Each row has a name. After each piece below comes the name of the row it's from, unless a question asks for something else. Each question is about the rows just above it.

[144  91  86 103 159 161 146 120 181 156 105 175 149  51 136  94 146 171
  81 106 103 157 167 103 147 142 117 108 157 115 118 139  86 178 136 132
 105 121] = Zezok
[144  91  86 103 159 161 146 120 181 156 105 175 149  51 136  94 146 171
  81 106 103 157 167 103 147 142 117 108 157 115 116 150 100 163 135 130
 119 106] = Momep
[159 120  96  93 183 175 156 119 164 172 125 150 137  66 130  98 145 174
  71 107 129 154 165 131 142 142 102  97 170 133 123 127 124 177 153 126
 165 104] = supid
[156 116 114 117 194 159 148 128 170 158 125 154 142  81 135  73 159 153
  83 108 114 158 156 121 122 141 117 108 177 139  95 129 107 178 142 122
 108 116] = Kol
[119 108  94  91 169 156 159 117 171 145 112 168 119  60 116  86 156 166
  69 120 109 145 166 104 143 136 115 115 164 121  96 131  96 167 151 116
 119 121] = bidof
[136 103  81 101 175 157 148 129 167 151 105 154 131  52 138  86 166 177
  77  99 121 170 163 122 146 107 130 101 156 133 123 131  84 189 141 142
 115  90] = daka
[141 116  86  91 178 174 156 118 173 141 114 148 126  51 108  90 153 184
  88  99 102 155 158  93 141 114 115 110 145 119 101 134  95 170 154 108
 131 100] = lamav
[159 120  96  93 183 175 156 119 164 172 125 150 137  67 130  98 145 174
  71 107 129 154 165 131 142 142 102  97 170 133 123 127 124 177 153 126
 121 104] = Bako
asked: [159 120  96  93 183 175 156 119 164 172 125 150 137  67 130  98 145 174
  71 107 129 154 165 131 142 142 102  97 170 133 123 127 124 177 153 126
 121 104] -> Bako
The row with [144  91  86 103 159 161 146 120 181 156 105 175 149  51 136  94 146 171
  81 106 103 157 167 103 147 142 117 108 157 115 118 139  86 178 136 132
 105 121] is -> Zezok

[128 128 128 128 128 128 128 128 128 128 128 128 128 128 128 128  75 128
 128 128 128 128 128 128 128 128 128 128 128 128 128 128 128 128 128 128] : kofo
[136  60  87  93 153 146 166 146 182 186  69 131 119 186  52  52 129  78
 178 136 166  66 106 156  87  77 170 175 174  79 116 124  98 138 140 166] : Nosi
[113 158  95 118 154 141 115 100 101 144 108  92 126 153 104 140  95 104
 154 108 106 107 151 128 155 126 113 124 106 109 143 129 152  86  92 115] : gumif
[112 159  94 118  81 160 113  89 100 144 107  90 126 154 103 140  94 103
 154 107 105 105 151 128 155 126 112 124 105 108 143 129 152  85  90 114] : zupa
[111  85  99 104  82 113 159  90 127  58  76 129  67  77  84  85  82  99
  82  67 167 185 161 136 123  76  74 167 151 107 184 184 185  97 128  91] : gaduz
[ 74  85  99 104  82 113 159  90 127  58  76 129  67  66  84  85  82  99
  82  67 167 185 161 136 123  76  74 167 151 107 184 184 185  97 128 167] : zuv
[ 73  84  98 104  81 113 160  89 128  56  75 129  66  65  83  84  81  99
  81  65 168 187 162 137 123  75  72 168 152 107 186 185 186  97 129 168] : tosi
[112 159  94 118 154 141 114  99 100 144 107  90 126 154 103 140  94 103
 154 107 105 105 151 128 155 126 112 124 105 108 143 129 152  85  90 114] : fazip
[112 158  93 117 154 141 114  98  99 144 107  89 126 154 102 140  93 103
 154 107 105 104 151 127 155 125 112 123 104 107 142 128 152  84  90 114] : Tugaf
[ 73  84  98 104  81 113 160  89  76  56  75 129  66  65  83  84  81  99
  81  65 168 187 162 137 123  75  72 168 152 142 102 121  90 172 167 138] : Vokev
asked: [112 159  94 118 154 141 114  99 100 144 107  90 126 154 103 140  94 103
 154 107 105 105 151 128 155 126 112 124 105 108 143 129 152  85  90 114] -> fazip
asked: [ 73  84  98 104  81 113 160  89  76  56  75 129  66  65  83  84  81  99
  81  65 168 187 162 137 123  75  72 168 152 142 102 121  90 172 167 138] -> Vokev
Which row holds this, read backwards? [154 126  89 107 144  99  98 114 141 154] -> Tugaf
What comes right after [172] in the named rows? -> [167]
[166 140 138  98 124] is which row, read backwards? -> Nosi
asked: [112 159  94 118  81 160 113  89 100 144 107  90 126 154 103 140  94 103
 154 107 105 105 151 128 155 126 112 124 105 108 143 129 152  85  90 114] -> zupa

[100  91 179 177 100  99  94  88 101 100] : galon
[156  82 152 151  94  92 161  82 157 158] : biri
[147 170  80  82 148 149 150 171 147 147] : budav
[ 92 173 197 175  91  90  92 170  92  91] : kes
[161 121  79  82 162 162 166 122 163 163] : nalov
[ 92 173  82  85  91  90  92 170  92  91] : todem
[ 86 170 105 106  86  85  81 167  87  86] : kigum
[ 94  73 174 173  94  92  93  71  95  97] : Rez
[ 98 175 102 103  97  97  90 172  97  96] : Kasur
[114 119 200 196 113 115 106 122 113 111] : nila
[ 92 173  82  57  91  90  92 170  92  91] : Nufe
Right after [196] comes -> [113]
asked: [ 94  73 174 173  94  92  93  71  95  97] -> Rez

[130 152 125 127 133 126 122]  Deda
[123 122 143 137 125 119 125]  miv
[110 133 107 141 129 132 152]  mavob
[119 141 145 131 101 137 162]  Desab
[123 124 141 136 126 119 123]  tedu
[126 126 134 131 126 125 128]  Nuzo
[134 134 110 117 134 138 129]  zif
[130 126 125 127 133 126 122]  Dogu
[130 117 125 127 133  96 122]  Muno
[127 148  99 119 167 127  67]  beve
[148  96 119 167 127  67 165]  Fev
[134 134 110 117 134 138  73]  Zufe
The one value in Nuzo and miv: -> [125]
Where do [123 122 143 137 125 119 125] appear? -> miv
Which row holds this, read backwards? [ 67 127 167 119  96 148] -> Fev
Which row holds this, read backwards? [ 67 127 167 119  99 148] -> beve

